Rotation paths and how fast each direction turns (degrees a step)
Each turn is a multiple of 5 degrees from 10 to 175, or 0.
Each row of a path follows its step; steps can be skipped.
Rotation 1:
step 1: [ 17   9  28  -3 -27   8  28 -28  -9  -5 -40  19 -15  37   9  27 -27  -3
 -15  15   8   7  11 -21 -36 -11  25  11   7  17  -4 -31  29 -31   7  -4
  21  -5   4  -8 -14 -40   2   5   4  14 -21]
step 2: [ 25  13 -17  -6  -1  30 -20 -12  12  -1 -36  13  11   1   6 -29   5   7
 -19 -12 -18   6  -3  -7  18  29 -19  13 -23  15 -15 -32  -8  14   2 -29
   3  31 -55  10 -33 -14 -10 -27  17  12  29]
step 10: [ 20   8   1  -7  54 -11  23 -32   1  14   0 -22   3 -22  -7  25 -15  29
 -14  11 -28 -22  -8 -17 -29  14  21 -19  -6  26  -9  -3  24 -15  20 -43
 -28   1 -17  -2 -15 -26  10 -24  10  -2   1]
step 12: [  0  -1  -2  10  29 -15  -2   8 -16   9 -34  12 -15   0   9  11   9  13
  44 -16 -23  44 -10  28  19  10   1 -28  -2 -29 -19  47  -4   5  16  -9
   3 -30  25  31   3 -15   8 -18  11  29 -18]
step 14: [ 37  13   3   7   3  12  35 -18 -15 -10 -12   4  -4  12  13  -9  11 -10
  -2  14   5 -24  -5   0 -20  23  -9   9 -28  33 -17   5 -15   3 -20 -43
  30  -5 -29  47 -35 -16   6   8  33  27  15]
step 16: [ 29  15 -24  -2  19 -13 -23   1 -58  -2 -23 -19  45 -12  12   4   9  37
 -37  -8 -40   9 -11  14  22 -13  23  -8   0  -2  -9   0 -10 -13  -6 -18
  -6  -2   3   0  -2 -31 -21 -12 -14  16  -7]
step 20: [ 20  13  -3  17  -9   4 -10 -18  -9   2 -25  18  23  21 -18  -4  12  27
  15  21  -3  13   9  12   1 -14  22   7 -42   9 -12   0  -9   9  -2 -27
  80   4  33  17   4   0 -27 -14 -16   3   4]
step 25: [-27  35 -26  -1 -20  -9  22  16 -18  25 -13 -15   9 -29   1  -7  11  -7
  10  17 -21  29 -18  -2   3  16  -4  -3   5   3 -11  -4  -5  -2   8  43
   3 -47  -1   6   8 -34 -42 -45  -2  -3 -17]
step 26: [-21  10   1  -1 -19  26  25 -50  -2 -22  -2   4 -21  -8  -7  27  17  20
  34  13 -24  -9  20 -22 -30 -13  12  -2 -22  15 -13  14  -4  -5   1 -19
  21 -24   8  38 -14 -13  32 -10  12  31  -2]
Directions:
[  2  -6  -2   4  -6   7   0  -4  -4   3   4  -2  -8  -7   4   6   0   3
  -2   4  -5   5  -5   4   2   3  -9  -4   4  -5   4  11   5   5 -10 -13
  -9 -11   2  -4 -13   2   6   8   7  13   5]	155
[-14   2   8 -13  -6   3   0  -3   1  -3  10   6   6  -6  12  -6   1 -10
  -4  -2   8   4   3  -3   2   8   0   1   7  -3   0   0  10   4  -4   2
   1   0   8 -10 -10  -4  -5  -9   0  -8  -2]	175
[ -1   9  -8   7   5   0   2  -5  -3  -9   3  -1   6  16  10   4   1   7
 -11  -3   5  -2  -1   1   5   6   0   4   1   3 -10 -13  -3   2   5  -6
 -14   2   5 -10   0   2   2   5   0   0  10]	55
[  7 -11 -15 -13  -1  10   5  -8   2   0   0   1   0   4   0   0  11   1
  -2   4  -3  -5  -3   1  -7  -4  -4  -1   3  10   2  -8  -2  -8 -10  -6
  -1  -8   0  -5   5  -4 -11  -7  -9  -3  -4]	120
[  1   4   7  -8  -3  -8   5   3   1   8  -6  -3  -1   8   0   2   4  -6
  -9  -2   1  -1  -4   2   8 -14   0 -11 -10 -17   1   0  -4   0  -3  -7
  -1   2  12  -4   3   7  -6  -6  -8   9  -2]	90
[ -3  -1  -9  -3   3  -7   8   4  -3  -6 -10   1  -1  -5   6   1  -3   1
   3   0  -5   3  12 -10  -1  10   2   3 -13  -4  11 -13  -1   1  -6   1
   9  -9  -2  -3  -7  15   0   3  -2   1   4]	60
Rotation 2:
step 2: [ -5 -34  -5 -38  62  17 -26 -29 -35 -15 -11  -8 -18  -6 -10  29 -29   8
 -14 -37  15 -13   1 -35  25  12   0   5   7 -15  -9  22  41  12  16  -1
  17  10 -14 -18  24  18 -14 -14   8 -18  -6]
step 3: [  3 -13  12 -22 -18  41  11  -8  12  25 -24   3  24   1   6 -17  11   4
  58  14 -17  -9  -7  -6 -14  33  28  33 -42   9   1 -43 -14 -31 -14  38
  19  -3 -19 -22   1  -1 -13 -18  19   5   0]
step 6: [ 19   7  -1 -48   0   4   5  -8 -12  45   7  16 -31  -4   9  14 -17 -11
  38  -9 -19 -21  20 -13  -5 -41 -14  -1  13  -4  15  18   4 -39  -5  51
   9  -5 -39 -19   2  20  -3 -29  -3 -27 -28]
step 7: [ 26  11  -5  -9  -7  -8  -1 -64  23  -5 -34 -20  34 -30 -10  13  -5   0
  12  40 -14  -6 -10 -27  -1  61   0  31 -21   1  -3  39   9  10 -14 -31
   5  16 -11  -9   1 -25  19   5  -3   4 -10]
step 9: [ 31  -6 -10  -3 -28  -1  18 -34 -17   7   0 -39 -28 -23  41 -15 -22  13
  20  29 -11 -22  -4   7  13 -23 -14 -32   5  32  30   0  -9  35   1 -17
 -16 -14 -54 -37   4 -13   0  -9  14   5 -16]
step 11: [ 22   8  22  -5  24 -19   6  -5  17  15  12 -36  -5  21 -13  -3 -12 -43
   8   8 -39 -20 -61  -3  22  28  19  -4 -11  31  -8 -20   6 -12  11  20
   0  37 -31 -24  31  -8  16  15  32  -3  -8]
step 12: [  8 -41 -21  25 -15  30  18 -33  -8  17 -42  25   0  -5  -5 -41  11   2
  32  24  19 -33  -8 -34  42 -23   1 -15  30 -15   9   3  20   9  14   1
  -9 -26   1   0 -13  -5  -1  29 -10  21  -6]
step 25: [ 38 -24 -27  12 -22   4 -24  -8 -12   5  12 -23 -47 -46  25  18 -21  -8
  20  25   7 -24  27 -21  31   2   8  -6  33  -5  -4  -5   6  32  10  18
  11 -10 -31 -25  12 -29 -14   3  -6  23 -23]
step 26: [  3  15 -13 -23 -31  42  10  -6 -10  33 -21 -25  47   4   0  19   2  15
   0  15 -27   5  -1   1 -22  -5  26   3  -9  -3  24  25  27 -36   3 -27
 -27  15   2 -29 -11  27   7  13  13 -27 -55]
Directions:
[  3   4   1   2  10 -11  15   2   6  -3   1  -6  -3   5   4 -13   1 -11
   8 -10  -2  -2   4   1  -9  -4  -2  -3   0 -10   4  -4   3  -6 -13  -6
  -3  -3 -12  -7   0  -1  -3   2  -4   3  -4]	140
[  2  -2  12  -1   4   1  -5  -3   8   6   9  -7  -2   3  -1  16   3   0
   8  -3   1   6   8 -11   1  -8  -5  -4  -4   1  -1  -3   7   5   3  -3
 -14  -3  -1  -1   8   1   2   9  -5  -7  11]	170
[  5   1   2  -6   2  -5  -5  10   5   8  -6  -2   4  -4  -6  -6 -10  -4
   5   6  17   0   0   6  -1   5 -15  -6  -2  -3   7   6  -3   1   3   1
   1  11   3  -4   5  11 -11   0   5  -6   6]	85
[-12  11  -1  -2 -18   5   7  -1   2  -2   6   3   0   8   2  -2 -12  10
   5  -6   4   6  -5   2   7   1   1  -5  -2   6  -1   0   2   2  -6 -11
   0  -4  -2   5  10   2 -13   3  -4   1  -2]	80
[ -2   4  -7  12   5  -4  13   0   6  -2   1   2   9   9  -3  -6   3   4
   7  12  -4  -4   4  -4  18   5  -6   2  -9  -3 -10   0  -2  -1   0   8
  -3   1   4   3   0  -3   1   3   6   3  11]	90
[  4   1   2  -5   4   2  -5  10  -7  -4  12   6   6  11  -4   1 -14  -7
  -2   0   2  -4  -6  -4  -1   4   4   2 -14   6  -3 -10  -6  -2  -4   2
   0  -8   5 -14 -11   2   2   2  -7  -4   0]	135
